Look-ups in named tables: a row name and a column name give one cell, copied from the table.

lim =
columns: datubeg, domala, pafis, lokugu, vem
lugi: [4.141, 0.443, -6.597, 2.911, 2.168]
dolukif: [4.647, 0.349, -3.620, 4.426, -3.604]
garuson: [5.324, -1.540, -1.169, 4.652, -8.313]
duf: [3.637, -1.540, -7.443, 2.911, 6.648]

vem of lugi: 2.168
pafis of garuson: -1.169
lokugu of lugi: 2.911
vem of garuson: -8.313
domala of lugi: 0.443
lokugu of garuson: 4.652
domala of duf: -1.540
datubeg of garuson: 5.324
pafis of dolukif: -3.620
datubeg of lugi: 4.141
datubeg of duf: 3.637
vem of duf: 6.648
pafis of lugi: -6.597
domala of garuson: -1.540
pafis of duf: -7.443
lokugu of dolukif: 4.426
vem of dolukif: -3.604
domala of dolukif: 0.349

kom:
|  | dit | gobo | luba | darudil | sib | sopul | perad | figemov | matikin | nakoza |
|---|---|---|---|---|---|---|---|---|---|---|
| dugoked | 156 | 115 | 168 | 150 | 170 | 191 | 194 | 184 | 179 | 208 |
| dor | 154 | 136 | 139 | 222 | 186 | 130 | 191 | 183 | 155 | 150 |
| gariz | 174 | 135 | 185 | 101 | 151 | 127 | 98 | 139 | 174 | 129 |
| lon | 143 | 157 | 194 | 185 | 177 | 190 | 144 | 146 | 154 | 150 |
| lis | 159 | 153 | 190 | 134 | 147 | 100 | 187 | 169 | 175 | 139 |
| geboro | 200 | 158 | 201 | 163 | 161 | 184 | 189 | 174 | 210 | 158 |
| leg | 166 | 182 | 182 | 159 | 136 | 217 | 146 | 140 | 162 | 85 |
| pag | 137 | 182 | 162 | 241 | 203 | 110 | 150 | 131 | 184 | 58 |
| biv | 161 | 162 | 151 | 130 | 178 | 168 | 188 | 161 | 195 | 224 |

darudil of dor: 222
dit of dor: 154
matikin of biv: 195
nakoza of lis: 139
gobo of leg: 182
darudil of geboro: 163
figemov of gariz: 139
sib of pag: 203
nakoza of gariz: 129
perad of geboro: 189
matikin of pag: 184

Table vasogo
cols = fanemug, votole
lagiko: [54, 917]
lebu: [675, 460]
gotu: [525, 335]

fanemug of lagiko is 54
fanemug of gotu is 525
votole of lagiko is 917
votole of gotu is 335
fanemug of lebu is 675
votole of lebu is 460

tonepi
columns: sutul, podere, nudir, susalob, nalono, defez, tepova, semizov, tib, tefom
vamebu: [75, 68, 50, 186, 89, 192, 112, 131, 83, 212]
givafe: [42, 75, 33, 191, 76, 208, 114, 143, 78, 183]
rumuz: [46, 85, 34, 230, 49, 189, 106, 121, 77, 197]
balafis: [57, 87, 25, 224, 59, 197, 124, 123, 54, 186]
bekugav: [79, 107, 65, 200, 63, 200, 78, 150, 56, 191]
vutu: [76, 84, 34, 196, 78, 179, 114, 107, 77, 201]
savon: [77, 100, 43, 216, 59, 170, 80, 96, 76, 207]
bopir: [44, 90, 28, 220, 48, 203, 126, 112, 68, 175]
vik: [40, 76, 26, 197, 51, 195, 114, 113, 65, 186]
zag: [36, 94, 53, 200, 57, 211, 87, 142, 87, 198]
zek: [75, 97, 40, 180, 90, 206, 98, 102, 80, 183]
gelel: [57, 89, 44, 192, 55, 217, 91, 136, 57, 189]

susalob of vutu = 196
nudir of bopir = 28
sutul of savon = 77
defez of balafis = 197
susalob of rumuz = 230
tefom of vik = 186
defez of zag = 211
sutul of zek = 75
tefom of bopir = 175
tib of bekugav = 56
Row with the largest tefom: vamebu

Table viz
	tazuf	debo
ziru	0.584	0.292
difizi	0.772	0.415
mev	0.793	0.417
sadosis	0.574	0.240
dudu	0.569	0.257
zugus	0.578	0.272
dogar	0.579	0.273
sif	0.788	0.405
lipa	0.774	0.415
godadif	0.578	0.256
sar	0.594	0.262
samulo	0.806	0.409
zamu	0.764	0.429

What is the tazuf of ziru in viz?
0.584
What is the tazuf of sif in viz?
0.788
What is the tazuf of zamu in viz?
0.764
What is the tazuf of zugus in viz?
0.578
What is the debo of mev in viz?
0.417
What is the debo of godadif in viz?
0.256
What is the debo of dogar in viz?
0.273
What is the tazuf of sar in viz?
0.594
What is the debo of dudu in viz?
0.257
What is the debo of sar in viz?
0.262
Which row has the largest tazuf? samulo

repezi.csv
,fibine,pitig
buriza,0.170,0.482
gis,-0.108,0.260
zalob,0.175,-0.272
zunop,0.132,0.209
tugeka,0.693,0.356
gul,-0.063,0.618
bol,0.216,0.986
netu,-0.241,-0.708
zul,0.470,0.336

pitig of gul: 0.618
fibine of gul: -0.063
pitig of tugeka: 0.356
fibine of zul: 0.470
pitig of bol: 0.986
pitig of zunop: 0.209
fibine of zunop: 0.132
Row with the largest fibine: tugeka

tilavev.tsv
	fidegim	leki	kaze	fulivar	gav	tez	bapipe	kopidu
biv	146	114	147	140	103	171	113	118
fam	172	182	126	131	248	121	197	60
damafom	123	111	153	153	105	185	112	106
des	106	110	159	142	170	205	199	137
gute	165	183	143	130	251	123	190	61
vonase	36	177	49	183	202	168	173	58
sirak	36	178	47	180	222	156	177	62
lefusi	172	181	130	132	250	121	186	73

des, bapipe -> 199
gute, tez -> 123
damafom, kopidu -> 106
fam, fidegim -> 172
gute, kopidu -> 61
lefusi, fulivar -> 132
fam, bapipe -> 197
biv, tez -> 171
sirak, tez -> 156
biv, bapipe -> 113
des, leki -> 110
damafom, gav -> 105
des, kopidu -> 137
vonase, fulivar -> 183
gute, bapipe -> 190

Table lil
	vik	nitegol
susuk	8189	2676
nazopid	4137	2251
gelafu	6584	1741
dek	5314	64
sofo	6010	3789

susuk, vik => 8189
sofo, nitegol => 3789
nazopid, vik => 4137
gelafu, vik => 6584
sofo, vik => 6010
gelafu, nitegol => 1741
dek, vik => 5314
dek, nitegol => 64
nazopid, nitegol => 2251
susuk, nitegol => 2676

periker:
|  | rer | moto | paleket | lav | gakeso |
|---|---|---|---|---|---|
| vinog | 18305 | 32849 | 37753 | 22889 | 23625 |
| bul | 29932 | 25067 | 45996 | 30611 | 40150 |
| paluze | 39670 | 14168 | 44744 | 34100 | 50988 |
| kimura | 42250 | 31184 | 59019 | 45654 | 63322 |
| sed | 52253 | 26349 | 38623 | 45205 | 57950 |
| lukuva | 50288 | 54852 | 36523 | 52556 | 53166 |
| saze | 61607 | 40933 | 6547 | 49590 | 50375 |
| suvofe | 37950 | 94245 | 62071 | 56814 | 32956 |

sed, rer -> 52253
saze, rer -> 61607
kimura, paleket -> 59019
kimura, gakeso -> 63322
bul, paleket -> 45996
vinog, paleket -> 37753
saze, lav -> 49590
kimura, rer -> 42250
lukuva, gakeso -> 53166
saze, moto -> 40933
bul, gakeso -> 40150
paluze, paleket -> 44744
saze, gakeso -> 50375
paluze, moto -> 14168
lukuva, rer -> 50288
vinog, gakeso -> 23625
suvofe, paleket -> 62071

kif =
fields: ber, lobap, gurin
fasat: [146, 60, 97]
dasofu: [84, 155, 127]
zefu: [75, 151, 133]
tum: [55, 174, 87]
detab: [122, 111, 134]
zono: [43, 189, 113]
rur: [11, 211, 121]

What is the lobap of rur in kif?
211
What is the lobap of fasat in kif?
60
What is the ber of tum in kif?
55
What is the ber of rur in kif?
11
What is the ber of zefu in kif?
75
What is the lobap of dasofu in kif?
155
What is the gurin of zono in kif?
113
What is the gurin of tum in kif?
87
What is the ber of zono in kif?
43
What is the lobap of tum in kif?
174
What is the lobap of zefu in kif?
151
What is the ber of fasat in kif?
146
What is the gurin of dasofu in kif?
127
What is the gurin of detab in kif?
134
What is the lobap of zono in kif?
189
What is the lobap of detab in kif?
111
What is the gurin of zefu in kif?
133
What is the gurin of rur in kif?
121
What is the ber of detab in kif?
122
What is the gurin of fasat in kif?
97
Row with the largest lobap: rur

zegipa:
cols = zed, katik, dedo, gidatad, samaz
zodo: [39, 19, 105, 133, 78]
tas: [171, 83, 118, 131, 67]
des: [45, 114, 99, 88, 193]
tobisem: [59, 60, 186, 212, 16]
fus: [184, 161, 87, 54, 24]

What is the zed of zodo in zegipa?
39
What is the gidatad of des in zegipa?
88
What is the gidatad of fus in zegipa?
54
What is the samaz of fus in zegipa?
24
What is the dedo of tobisem in zegipa?
186
What is the katik of des in zegipa?
114
What is the dedo of zodo in zegipa?
105
What is the katik of tobisem in zegipa?
60
What is the zed of des in zegipa?
45
What is the samaz of tas in zegipa?
67
What is the samaz of tobisem in zegipa?
16
What is the dedo of des in zegipa?
99
What is the gidatad of tas in zegipa?
131
What is the dedo of tas in zegipa?
118
What is the zed of tobisem in zegipa?
59
What is the katik of tas in zegipa?
83
What is the zed of tas in zegipa?
171
Which row has the largest gidatad? tobisem

